grid =
array([[ -8, -15, -20, -19, -14,  -4, -37, -36, -15, -28],
       [-12, -22, -13, -10,  -9, -22,  -1, -36,  -3,  10],
       [-17, -13, -12, -15,  -4, -16, -13, -36, -11, -13],
       [-11,  -9,   7, -28,  -2, -19,  -1, -36,  -8,   7],
       [ -4, -20, -14, -20, -10,  22,  15, -36,  -4,  10],
       [  0, -24,   0,   6, -13,  24,  -6, -36, -17, -18],
       [ 10, -20, -25,  -2, -10, -27, -29, -36,  11,   1],
       [ -8, -22,   1,  26, -17,   7, -13, -36,   4, -10],
       [-12, -11, -28,  -2,   4, -26,  -9, -36,  -3,  -9]])
Indices start at 1.
row 1 col 1 -> -8
row 5 col 1 -> -4
row 4 col 9 -> -8
row 6 col 1 -> 0
row 6 col 6 -> 24
row 6 col 4 -> 6
row 7 col 9 -> 11
row 2 col 10 -> 10
row 6 col 8 -> -36
row 9 col 4 -> -2
row 1 col 4 -> -19
row 1 col 3 -> -20
row 4 col 4 -> -28
row 6 col 2 -> -24
row 8 col 7 -> -13
row 6 col 5 -> -13
row 1 col 5 -> -14
row 4 col 10 -> 7
row 2 col 9 -> -3
row 9 col 8 -> -36
row 3 col 4 -> -15
row 7 col 3 -> -25
row 4 col 1 -> -11
row 2 col 5 -> -9
row 2 col 6 -> -22
row 7 col 6 -> -27
row 7 col 2 -> -20
row 9 col 9 -> -3
row 3 col 7 -> -13
row 4 col 3 -> 7
row 5 col 4 -> -20

m = [[0.139, -0.025, -0.038, -0.027, -0.043, -0.031, 0.004, 0.029, 0.033, 0.052, 0.007, -0.002, 0.053], [-0.186, 0.082, 0.139, 0.201, 0.119, 0.055, 0.100, 0.083, 0.028, 0.038, 0.047, 0.006, 0.037], [0.013, -0.137, -0.035, 0.067, -0.032, 0.063, 0.044, 0.013, 0.047, 0.032, 0.031, -0.042, -0.014], [-0.006, 0.005, 0.034, 0.004, -0.033, -0.004, -0.075, -0.048, -0.078, -0.050, -0.074, -0.058, -0.041], [-0.101, 0.090, 0.048, 0.071, 0.145, 0.138, 0.190, 0.072, 0.053, 0.086, 0.097, 0.111, 0.132], [0.073, 0.014, 0.005, 0.049, 0.113, 0.025, 0.083, 0.063, 0.004, 0.111, 0.081, 0.078, 0.056], [0.298, -0.089, -0.063, -0.075, -0.036, 0.007, 0.025, -0.001, -0.012, 0.057, 0.073, 0.015, 0.017], [0.022, -0.081, -0.058, -0.028, -0.064, -0.029, 0.016, -0.012, -0.051, -0.075, -0.097, -0.102, -0.082], [-0.014, 0.132, 0.009, -0.106, 0.004, 0.021, -0.090, 0.021, 0.060, 0.114, -0.005, 0.100, 0.099], [-0.100, 0.060, 0.122, 0.116, 0.057, 0.078, 0.105, 0.104, 0.094, 0.139, 0.100, 0.077, 0.125]]
Indices start at 1.
(1, 1): 0.139
(9, 6): 0.021
(10, 9): 0.094
(5, 11): 0.097
(8, 13): -0.082
(4, 7): -0.075
(3, 13): -0.014
(10, 4): 0.116
(7, 2): -0.089
(8, 10): -0.075
(8, 8): -0.012
(6, 12): 0.078
(2, 1): -0.186
(9, 3): 0.009
(4, 9): -0.078
(5, 1): -0.101
(1, 3): -0.038
(6, 4): 0.049
(3, 10): 0.032
(2, 3): 0.139
(1, 7): 0.004
(1, 8): 0.029
(8, 11): -0.097
(5, 6): 0.138
(6, 8): 0.063
(5, 8): 0.072
(6, 7): 0.083
(1, 4): -0.027
(2, 11): 0.047
(4, 8): -0.048
(10, 13): 0.125
(2, 13): 0.037
(3, 12): -0.042
(9, 5): 0.004
(7, 11): 0.073

A =
4  2  5  5  2  4
1  7  2  1  8  3
Rows and columns are counted from 1.
row 1 col 1 -> 4
row 1 col 2 -> 2
row 2 col 6 -> 3

arr =
[[ 4.38  0.57  7.03  1.98  2.42]
 [ 6.13  1.86 -0.91 -2.47 -7.14]]
Indices start at 1.
(1, 1) => 4.38
(2, 5) => -7.14
(1, 3) => 7.03
(2, 3) => -0.91
(2, 2) => 1.86
(1, 5) => 2.42
